In the rows, zero is written as 128.
Families of rows that turns and mirrors carry onto each other, the same ones carrying the whole set onto itself: the rest of each named row's family, in list order:
4 families of 8 rows:
Z407: [129  88 122 129 111 133 153 143  98 106 129 160 137 138 113 116 120 128
 125 141 158 122 130 172]
Z796: [105 103 118 129 128 121 142 155 121 125 134 144 156 162 107 114 123 110
 150 144 159 154 134 149]
Z162: [116  93 107  91  93 140 146 155 103 128 129 148 114 135 111 142 135 119
 140 126 127 121 135 161]
Z156: [122  86 105 104 112 127 132 160 127 143 106 155 142 133  92 134 138 127
 141 143 165 128 148 143]
Z128: [119 105 110 118 122 119 130 159  84 141 111 154 126 140 103 119 128 101
 130 114 141 141 134 160]
Z164: [104  86 110 110  89 125 156 155 111 128 136 149 112 141 100 126 141 123
 139 125 131 102 152 158]
Z719: [114  78 107 127 120 129 143 134  88 152 108 140 130 139 101 114 128 110
 146 116 138 133 135 160]
Z142: [104  94 114 118 116 128 157 144 137 121 143 150 133 141 130 137 121 128
 126 158 169 119 148 140]
Z594: [104 111 114 108 135 119 154 158 116 153 126 121 135 153 122 134 140 109
 140 125 133 123 158 152]
Z259: [ 97  88  97 115 108 109 169 145  94 131 144 141 142 162 127 130 116 119
 121 123 140 139 136 154]
Z518: [120  87 107 107  99 126 154 140 105 146 123 149 108 124 122 137 133 126
 121 121 139 105 150 153]
Z817: [117  99 117 127 131 124 142 144 125 134 111 135 153 156 113 115 115 107
 147 141 161 152 130 141]
Z148: [102 104 120 132 115 121 164 136  99 128 151 138 122 153 137 117 118 109
 130 122 133 131 136 159]
Z274: [108  91 109 109  97 124 154 151 101 137 146 158 112 130 116 135 141 129
 124 125 136 107 153 161]
Z72: [ 99 103 110 125 121 111 167 134 101 132 150 146 140 162 132 133 116 107
 132 119 135 133 138 148]
Z545: [121  89  91 136 122 125 144 151 103 139 113 146 133 146 102 112 140  95
 138 128 133 134 121 154]
Z701: [107  91  96 136 108 111 151 151 103 133 143 147 133 151 136 134 100 122
 135 125 131 132 145 166]
Z668: [125  90 106 137 108 117 155 142  94 110 120 164 135 137 116 129 123 127
 142 136 163 129 128 171]
Z523: [128 101 128 120 118 138 127 151 132 140 114 152 122 124 103 121 140 117
 150 142 158 120 148 148]
Z743: [121  95 111 118 111 120 139 151  88 151 115 143 132 146  99 113 135 109
 144 107 128 139 136 162]
Z146: [106  85 115 118 105 128 166 137 143 130 146 140 138 146 126 131 129 135
 141 152 156 118 150 142]
Z706: [109  96 118 144 134 108 150 141 123 143 128 145 151 151 118 108 121 117
 131 139 171 138 149 141]
Z166: [100  99 119  98 119 131 141 153 132 161 137 129 129 148 113 121 132 110
 128 130 135 130 157 131]
Z713: [105  92 115  99 124 128 152 150 123 153 129 128 129 154 108 120 133 114
 118 131 129 148 164 143]
Z851: [ 95 102 103 106 116 115 143 152 128 165 129 134 127 149 117 134 136 108
 145 124 139 136 154 130]
Z619: [120  98 111 136 102 120 144 146 103 118 128 165 136 132 121 130 123 122
 153 134 168 111 120 159]
Z862: [121  79 111 127  92 128 141 138 110 118 131 172 130 133 107 117 116 127
 131 140 165 136 126 150]
Z184: [125  87 115 110 106 137 129 162 125 139 107 147 125 124  98 118 140 129
 138 146 163 126 146 155]
Z52: [104 101 134  99 105 123 152 145 123 132 144 147 132 140 128 138 116 141
 133 137 165 124 163 148]
Z310: [121 103 115 125 138 122 140 141 115 143 122 144 152 145 129 125 115 113
 131 140 166 157 132 144]
Z748: [111 111 118 109 107 119 153 162 138 119 149 153 135 147 129 136 128 127
 125 149 160 125 149 142]
Z6: [118  99 129  99 119 137 145 145 122 138 114 145 132 135  93 116 155 114
 136 140 167 128 139 137]

Which other rows belong to the same family as Z748? Z407, Z164, Z719, Z259, Z523, Z851, Z310
Which other rows belong to the same family as Z6? Z162, Z594, Z545, Z701, Z706, Z862, Z52
Which other rows belong to the same family as Z619? Z796, Z156, Z128, Z518, Z148, Z146, Z713

